In the data rows, 128 means zero.
Here is a table of points, one per row:
[110 159 194 171 139  85 131 146 132 147 152 167 140 142 148 114 129 137
 102 135 127 201 136 150 107 139  99 145 135 145  82 121 138]
[145 145 153 130 118 170 127 149  86 158 156 120  98  81 122 106 117 116
 170 136 154 128 107 131 129 126 232 116  93 121 172 171 131]
[139 109 118 144 158  97 100 122 112  84 128 145 153 134 163 164 123 102
 134 105 148  99 151 152 143  84 104 105 105 162 122 159  85]
[147 185 138 129 108  72 126 129 109  99 198  74 141 128 129 151 123 131
 136 165 162 182 122 100 134 150  92 136 135 122  66 164 165]
[ 59  29  97 132 129 117 116 136  63 118 160 119 140 140 134  67  88  99
  94  67 113 146 127  74 139  97 172 105 121 121  76 142 148]
[108 135 169 112 118 206  84 147  90 131 124 167 139 131 151 118 142  93
  71 106  83 171 121 133  56 162  78 126 129 159 200 149 112]
[167  97 163 183 153 136 188 128 166 108 120 111 169 177 121  98 141 180
 143 114 127 137 144 168  96 112 148 135 166 184 137  96 106]
[109 170 212 121  93  73 149 133  88 143  91 168 130 122 101 124  92 125
 114 162 119 198 116 130  93 123  83 107 140 155  50 129 118]
[ 98 106 159  84 168 144 108  95 132  95 134 113  66 103 156  36 125  96
 169  90 120 128 151  50 135 149 167  86 135 109 155 112 141]
[169 124  95 149 131 114 135 145 126 164  98 141 145 129 134 152 120 141
 140  62 129  96 148 114 142 165 116 144 146 152 116 132 172]
[129 106 107 164 160 121 110 119 120 197 117 155 105  87 161 161 115 145
 122  62  89  84 156 141  92 186 111 142 134 118 105 133 109]
[105  87 150 164 149 127 131 157 130 199 116 170 143 165 129 118 107 129
  91 117 160 186 162  96 127 109  85 138 153 138 174 168 120]
[128 175 156 115  86 166 142 140  97 122 130  55  78 116 147 126 136 142
  60 141  67 141  99 127 134 102 122  89 127 111 170  95 150]
[157  93 106 111  98 115 151  84 125 176 110 122  93 165 139 189 112 126
 126  70 178 119 119 114 124 165 117 128 110 118 110 122 151]
[ 65 150 166  89  59 172 170 168 137 160 164 135 165 109  96 134 166  93
 131 132 110 149 153 122 176 120  45 121  52 116 190  76 143]
[164 110 122 138 145 111 131 111 116 171  85 112 128 135  93 164 112 110
 117  75 132 104 148 113 171 155 125 131 106 166 107 163 161]
[ 67 144 152 150 132 177 117 140  71 127 141 155 131 146 127  62  74 107
 192 119 153 151 158  80 134 151 213 136 103 135 168 170 142]
[157 125 105 144 167 126 147 150 130  82 114 189 101 135 163 157 189 122
 135 100 169 130 131 133 190  76 140 172 147 129 147 158  77]
[143 117  90  95 150 135 135 179 151  98 103  39 100 108  30  75 116 146
  85  99 159 144 176 173  53  87 156 106 123 170  91  50 103]
[181 133 128 160  91 138 184 114 174 118 123  85 142 220 140 116 170 188
 145 101 158 134  93 143 128  87 170 183 161 175 161 110  80]
[146  96  85 123 103 150 152 122 144 160  71  98 153 170 130 140 152  85
 124 219 134  85 167 145 115 145 134 122 156 129  97 210 163]
[170  97 124 122 139 124 152 151  91 142 106 144 139 134 122 172 122 117
 106  71 127  99 119 122 140 152 132 102 127 122  91 119 192]
[112 122 126 102  97 147  89 119  67 110 148 105 108 117  93 120  42  95
 170 121  99  91  65 107 102 110 164 108 127 109 115 101  98]
[ 78 253 119 174 176 138 122 133 104  89 109 130 145 127  82 255 114 124
 197 255  92  94 112  75  70  88 186 146 141 125 163  62  98]
[163 129 129 175 104 136 216 116 173 104 110  70 148 147 108  93 182  13
 153 100 106 140  37 178  75 113 145 189 175  35 140 118 101]
[161 125 134 152 198 132 115 197 138 135 128  60 137 165 102  70 176 149
 172 121 206 108 198 161  49  77 112 111 130 125 142  28  96]
[185 116  93 120  72 144 163  97 210 139 133 123 141 127 129 114 119   0
 158 174 120 128 142 190 162 162 155  96 187  84 129  92 160]
[142  92 163 124 115  86 130 120 149  55 121 143 161 135 178 146 153 128
 104  81 141  79 125 109 177  85 160 150 132 109 157 118  55]
[142 104 102 142 168 116 172  99 160 138 134 177 131 145  55  69 137 154
 136  98 114  92 154 114  57  65 107 148 134 182 121 167  69]
[134  77 110 163 135 121 112 101  85 133  84 156 147 105 144 109 159  88
 109 174 167  79  94 124 142 158 115 152 126  60  94  70 153]
[182 127  74 100 122  89 180 162 110 172 125 142 155 140 138 144 126 122
 128  84 153  95 116 128 125 179 119  75 101 157 131 162 127]
[136 127 103 129 147 163 153 135 136  99 118 157 147 152 164 178 116 148
 132 112 150 131 174 177 160  75 139 121 141 152 100 184  77]
[113 155  85 142 109  78 144 136 123  77  64 129 143 148 145   9  95 139
 107  78 140  65 126 113 118 103 105 140 106 145 109 104  89]
[108 183 200 108 159  82 125 141 140 128 165 132 131 122 119 123 118 114
  98 151 131 143 111 128 152 170 119 121  90 108  74 153 114]
[131  96  99 100 115 109 112 132 116 170 105 146 121 114 143 129 139 171
 114 194 137  91 149 121 152 145 126 108 106 176 111 142 141]
[150 109 103  96 108 101 143 125 120 141 101 143 103 129 150 180 123 121
 119  67 128 100 105 101  89 179 104 105 137 120 106 123 149]
[124 164 180 150 137  87 120 106 140 149 166 139 108 118  98 110 128 140
 108 143 103 189 121 130 132 155 125  79 123  93  81 152 139]
[117 100 115 112 130 162 110 186 134 146  95 156 106 146 167 135 133 124
 117 206 146  97 107 111 161 196 130 144 137 151  80 100 162]
[ 66 147  90 105 117 105 145 145 158 133  83 110 151 166 108 151 140 143
 153  51 164  90 146 125 193 163 138 163 155 127 135 144 225]
[127 139 161 150 116  69  90 109  83 185 196  98  64 134 105 132 123 109
 121 166 130 136 181  84 171 123  73 159 171 125  79 113  81]
[125 100 127 145 175 104 140 160 119  86 104  66 183 170  62  94 126 151
 100 107 180 125 190 146  79 132 146 139 137 137 122  58  96]
[140 104 119 142 151 131 162 135 126  77 113 157 119 149 166 155 156 143
 130  98 141 115 124 146 168  68 123 163 145 151 120 140  76]
[108 145 115 121 119 147 166 105  89 146 174 114 100  82 131 152 145 105
 189 151 105 177 124 130 118 133 203 118  87 136 165 118 125]
[148 176 116 117  90 196  96  90 128 117 138  92 122 116 123 129 110 127
  88 148 122 149 114 117 142 130  94 117  98 109 153 111 121]
[133  77  89 144 126  99 110 139 112 154 107 167 132 109 117 135 124 166
 115 182 149 113 121 134 152 174 122 104 112 137 124 120 148]
[114  71  91 137 153 108 131  95 194 140  98 120  96 136 146 136  80 132
 105 195 123 107 124 106 109 124 110 134  68 166  98 135 149]
[119 102 113 132 142 112 126 156 129  76 110 145 123  95 142 153 115 124
 124 107 139 114 137 137 179  94 110 121 115 117 109 166  70]
[115 116 117 135 138 112 152 150 126  86 104 183 154 158 152 151 119 149
  97 103 139 118 144 134 185  81 144 116 171 132 123 145  76]
[137 137 166  72 174 174 125 102  98 163 133 129 182  96 142 135 107 104
  97 135 176 166  98 100 133  82  90 136 115 145 176 109 172]
[120  98 110 137 132 115 120 140 109  72 118 149 129 141 161 161 126 137
 120 105 129 109 138 139 130  74 110 130 117 144 104 170  90]
[ 97 150  93 104 108 179 119  98  84 122 134 104 123 133 132  56  95 126
 198 105 108 142 124  87 123 125 162  71 103 120 111 135  97]
[196 129 157  67  64 163 205  76 177 128 133 130 133  91 100  99 169 222
 181 126 109 142  81 158 128 123 149 151 190  77 133  86 110]
[121 176 154 137 145 196 146  97 108 110 197 131 117 158 100 121  78 126
  68 142 176  85 121 107 165 101  52  95 149 128 170 131 186]
[133 181 166 135 135  74 125  93 123 155 149 171  99  97 123 105 142 112
 104 142 137 213 135 122 121 148 132 108 129 126  95 148 145]
[ 43 140  99 141  71 130  12  69 178 113 144 104 191  52  79 105 191 171
 138 137 103 135 107 190 100 118 172 178 225 209 140  98  95]
[176  95  71 138 132 114 139 125 122  99 102 117 163 180  16  82 148  86
 132 118  85  98  72 140  98  83  96 182 156  57 121 143 103]
[115 141 108 110 143 167 126 130 127 126 202 143 128 125 112 114  92 104
  89 134 125 155 115 101 138 122  74  89 148 129 194 109 137]
[113 169 150 114  95  86 111 109 114 159 191 165 117 164 156 130 134 140
  92 148  95 145 145 143 123 107 148 145  77  80  84 111 165]
[129 173 135 127 101 187  94 168 143 129 160 147  99 138 147 125  87 117
 101 145 167 161 102 119 124 146  95 129 120  97 192 143 145]
[131 213 144  87 128  60 134 128 130 108 185 100 135 140 142 148 133  97
 122 154 148 160 139  89 127 151  99 128 138 126  83 145 163]
[ 81 109 108 165 170 134 106 133 133 202  90 145 111  90 141 169 129 125
 135  50  88 117 132 155 116 180 104 160 115 142 104 124 129]
[143 139 148 182 122 169 149  26  97  59 132  99  63 105  69  97 166 177
  71 127  61 117 166 157  69 139  76 190  89 184 189 138 122]
[123  76  95 134 129 120 149 143 119 162  93 159 123 127 126 133 146 115
 111 210 120  84 130 134 124 159 114 152 134 123 111 135 147]
[121 116 132 118  93 122  85  98 130 125 108  88 123 109 109 148 103  99
 176 131  85 142  70  56 112 100 156  77  88 109 138  80 108]
[138 135  90 157 125  98 110 128 138 174 106 140 160 157 162 165 165 147
 134  57 119  93 139 135 149 179 140  99 139 139 132 143 191]
[183 151 186 135 130 142 181 164 198 138 255 102 202 144 141  96 156 186
 140 136 106 133 105 162 119 177 177 171 181 158 120 122 165]
[117  76 108 150 141 106 139 147 125 163  87 134 135 131 123 126 144 152
 106 201 141  75 119 119 135 149 115 125 132 127 122 157 138]
[128 139 182 123 115 155 118  97 108 116 125 118 121 115 117 124 118 121
 236 147 117 147 116 124 127 149 150 108  97 124 173 107 129]
[133 165 157 119 104 158 115 120 117 128 134 124 111 128 110 128 107 123
 201 155 106 141 110 119 118 136 184 116 103 127 181 112 113]
[128 111 112 121 144 110 111 140 132  76 114 164 127 102 161 158 116 110
 114 107 127 116 151 144 169  86 125 119 114 123 115 162  81]
[128 115 121 175 141 109 152 181 130  40 145  89 156 164 158 157 137 146
 120 157 165 143 128 125 155 150 103 159 134 182  98 100 138]
[110 123 152 110 150 210  98 127 119 159 116 114 154  87 145 128 144 135
  56 134  93 191 137  97  90 181  99 129 114  91 187 165  62]
[117 156  95 191 154 129  67 201 175 134  92 109 188  40 156  66 148 185
 176  97  58 106 182 133 135  78 120 187 183 165 120 165 184]
[128 153 156 126 102 160 114 129 122 118 149  94 108 119 142 133 111 124
  89 153 115 151 108 134 154 155 101  98 127 112 194 114 147]
[151 121 154  67  57 103  99 144 182  87 153 129  96  49 137 151 147 117
 119 115 132  87 156 105  80  82 172  83 104  79 136 169 138]
[122 181 163  99 147  88 107 117 132 172 179 128 129 127 150 127 111 112
 100 144 127 147 112 137 148 112 124 131  76 117  76 132 135]
[  0 125 138  92  97 133  65  76 172 139 122 100  70 109 103 153 180 150
 153  98 169  99  57 206 127 135 131 116 124  88 132 136 150]
[209 144 146  64 149 162  48 113 175 141 129 144  49 137 112 103 188 128
 185 138  74 179  88 203 130 122 174 119  86 103 138 118 146]
[124 107 162 102 108 158 117 104 120 134 153 128 112 119 114 154  72 128
 185 138 112 165 153 121 118 126 199 137 136  92 185 128 148]
[113  86  70 156 168  93 122 134 138 152 109 164 128 122 149 113 118 142
  85 171 137 109  55 105 142 137 126 140 120  81 126  69 159]
[118  96 102  62 162  67 147 132 101 140  76 125 115 133 205 125  87 175
 153 219  92 109 178 166 137 171 108 124 134 132 155 143 184]
[154 120 103 136 149 179 134 153 159  66 110 167 124 137 152 187 130 174
 161  99 150 155 180 127 156  91 108 110 141 135  94 173  76]
There is one direction along which these points spread out most. Take the direction at right angles to it along which they spread out most. Go by this last direction. Where along it does each point below lie, from 0 to 99? The average is 50, and the first point in the table lies past the average. One standard deviation of the points above along it is 16.
[133 165 157 119 104 158 115 120 117 128 134 124 111 128 110 128 107 123
 201 155 106 141 110 119 118 136 184 116 103 127 181 112 113] 38
[185 116  93 120  72 144 163  97 210 139 133 123 141 127 129 114 119   0
 158 174 120 128 142 190 162 162 155  96 187  84 129  92 160] 45
[ 81 109 108 165 170 134 106 133 133 202  90 145 111  90 141 169 129 125
 135  50  88 117 132 155 116 180 104 160 115 142 104 124 129] 64
[139 109 118 144 158  97 100 122 112  84 128 145 153 134 163 164 123 102
 134 105 148  99 151 152 143  84 104 105 105 162 122 159  85] 53
[118  96 102  62 162  67 147 132 101 140  76 125 115 133 205 125  87 175
 153 219  92 109 178 166 137 171 108 124 134 132 155 143 184] 75
[121 176 154 137 145 196 146  97 108 110 197 131 117 158 100 121  78 126
  68 142 176  85 121 107 165 101  52  95 149 128 170 131 186] 59
[105  87 150 164 149 127 131 157 130 199 116 170 143 165 129 118 107 129
  91 117 160 186 162  96 127 109  85 138 153 138 174 168 120] 62
[ 59  29  97 132 129 117 116 136  63 118 160 119 140 140 134  67  88  99
  94  67 113 146 127  74 139  97 172 105 121 121  76 142 148] 61
[142 104 102 142 168 116 172  99 160 138 134 177 131 145  55  69 137 154
 136  98 114  92 154 114  57  65 107 148 134 182 121 167  69] 27
[110 159 194 171 139  85 131 146 132 147 152 167 140 142 148 114 129 137
 102 135 127 201 136 150 107 139  99 145 135 145  82 121 138] 58
[120  98 110 137 132 115 120 140 109  72 118 149 129 141 161 161 126 137
 120 105 129 109 138 139 130  74 110 130 117 144 104 170  90] 51
[142  92 163 124 115  86 130 120 149  55 121 143 161 135 178 146 153 128
 104  81 141  79 125 109 177  85 160 150 132 109 157 118  55] 38
[136 127 103 129 147 163 153 135 136  99 118 157 147 152 164 178 116 148
 132 112 150 131 174 177 160  75 139 121 141 152 100 184  77] 46
[140 104 119 142 151 131 162 135 126  77 113 157 119 149 166 155 156 143
 130  98 141 115 124 146 168  68 123 163 145 151 120 140  76] 39
